[[ -5  15  -8  -1 -11  -6 -15  -7  17 -11]
 [  8 -23  17  22  -6  -2   1  -7  -2   5]
 [  5  12   8   3  -6 -22 -18  -9  40  -1]
 [  3 -14  16   4  13  -1   1   2  -6   8]
 [ 16 -11  15   6   7  -3   9   2  -3  14]
 [ 12 -15  11  21 -11  -3   4  -8   1   4]
 [-15  -9  15  -2  15  -3 -13   0   2   2]
 [ 15 -13  11  21 -13  -4   3  -9   3   5]]
->
[[ -5  15  -8  -1 -11  -6 -15  -7  17 -11]
 [  5  12   8   3  -6 -22 -18  -9  40  -1]
 [-15  -9  15  -2  15  -3 -13   0   2   2]
 [ 16 -11  15   6   7  -3   9   2  -3  14]
 [ 15 -13  11  21 -13  -4   3  -9   3   5]
 [  3 -14  16   4  13  -1   1   2  -6   8]
 [ 12 -15  11  21 -11  -3   4  -8   1   4]
 [  8 -23  17  22  -6  -2   1  -7  -2   5]]

[[ -5 -30  11 -27  10  11 -16   4  11]
 [  4  14 -13  45   7  -6  23 -21 -32]]
->
[[  4  14 -13  45   7  -6  23 -21 -32]
 [ -5 -30  11 -27  10  11 -16   4  11]]

[[ 19  -4  -2  10  -8   1  -3  14   2   5  17 -12  -8]
 [ 27 -19   2   7  -5   7  -3   9  10   7  25 -20 -14]
 [ -1   2   0   0   1   0   2   0   0   0  -1   2   2]
 [  2   0  -1   2  -2  -1  -1   2  -1   0   2  -2  -1]
 [ 26  10  26  20  -8  21 -38  27 -10  10  13  25 -39]]
->
[[ 26  10  26  20  -8  21 -38  27 -10  10  13  25 -39]
 [ -1   2   0   0   1   0   2   0   0   0  -1   2   2]
 [  2   0  -1   2  -2  -1  -1   2  -1   0   2  -2  -1]
 [ 19  -4  -2  10  -8   1  -3  14   2   5  17 -12  -8]
 [ 27 -19   2   7  -5   7  -3   9  10   7  25 -20 -14]]

[[  3   2   0   3   0   5   5   0   0  -1   1   3   0   2]
 [ 15  38  16   8  40   8  23 -25 -24 -15  -8  28 -14  -6]]
->
[[ 15  38  16   8  40   8  23 -25 -24 -15  -8  28 -14  -6]
 [  3   2   0   3   0   5   5   0   0  -1   1   3   0   2]]

[[ 18   3   0 -30   6]
 [-20  26 -22   8 -17]
 [  0  11  -8  17   5]
 [  0  -8 -10  30  18]
 [-21  14  -2 -11 -18]
 [ -3 -28  20   6  12]
 [ -5 -23  23 -12  -6]
 [-14  -4  -6  40   0]
 [-18  -5  11   2 -10]]
->
[[-20  26 -22   8 -17]
 [-21  14  -2 -11 -18]
 [  0  11  -8  17   5]
 [ 18   3   0 -30   6]
 [-14  -4  -6  40   0]
 [-18  -5  11   2 -10]
 [  0  -8 -10  30  18]
 [ -5 -23  23 -12  -6]
 [ -3 -28  20   6  12]]

[[ -6  -1   0   4  12   1  -2   5 -39   2  -8   9  -6  -5  16]
 [ 12   3  12   3  -1  15   3   8  22   3   4  -9  -6  -2  -5]]
->
[[ 12   3  12   3  -1  15   3   8  22   3   4  -9  -6  -2  -5]
 [ -6  -1   0   4  12   1  -2   5 -39   2  -8   9  -6  -5  16]]

[[ 22   6   3]
 [ -9   9  14]
 [-21 -35 -43]
 [-11   8  15]]
->
[[ -9   9  14]
 [-11   8  15]
 [ 22   6   3]
 [-21 -35 -43]]

[[  3   9  12  10  12   9   6   3]
 [-23  -6  13  25  26  22   5 -11]
 [-28 -39 -33 -19   0  18  28  27]
 [ 30  35  28   7 -15 -31 -38 -27]
 [-35 -35 -21  -5  13  25  27  16]
 [ 13  12   8   6  -2  -2  -8 -15]
 [-29 -26 -12   2  14  20  11   6]
 [  1  -7  -8  -9  -7   1  13  22]
 [-35 -30 -11  11  31  40  36  18]]
->
[[ 30  35  28   7 -15 -31 -38 -27]
 [ 13  12   8   6  -2  -2  -8 -15]
 [  3   9  12  10  12   9   6   3]
 [-23  -6  13  25  26  22   5 -11]
 [  1  -7  -8  -9  -7   1  13  22]
 [-29 -26 -12   2  14  20  11   6]
 [-35 -30 -11  11  31  40  36  18]
 [-35 -35 -21  -5  13  25  27  16]
 [-28 -39 -33 -19   0  18  28  27]]
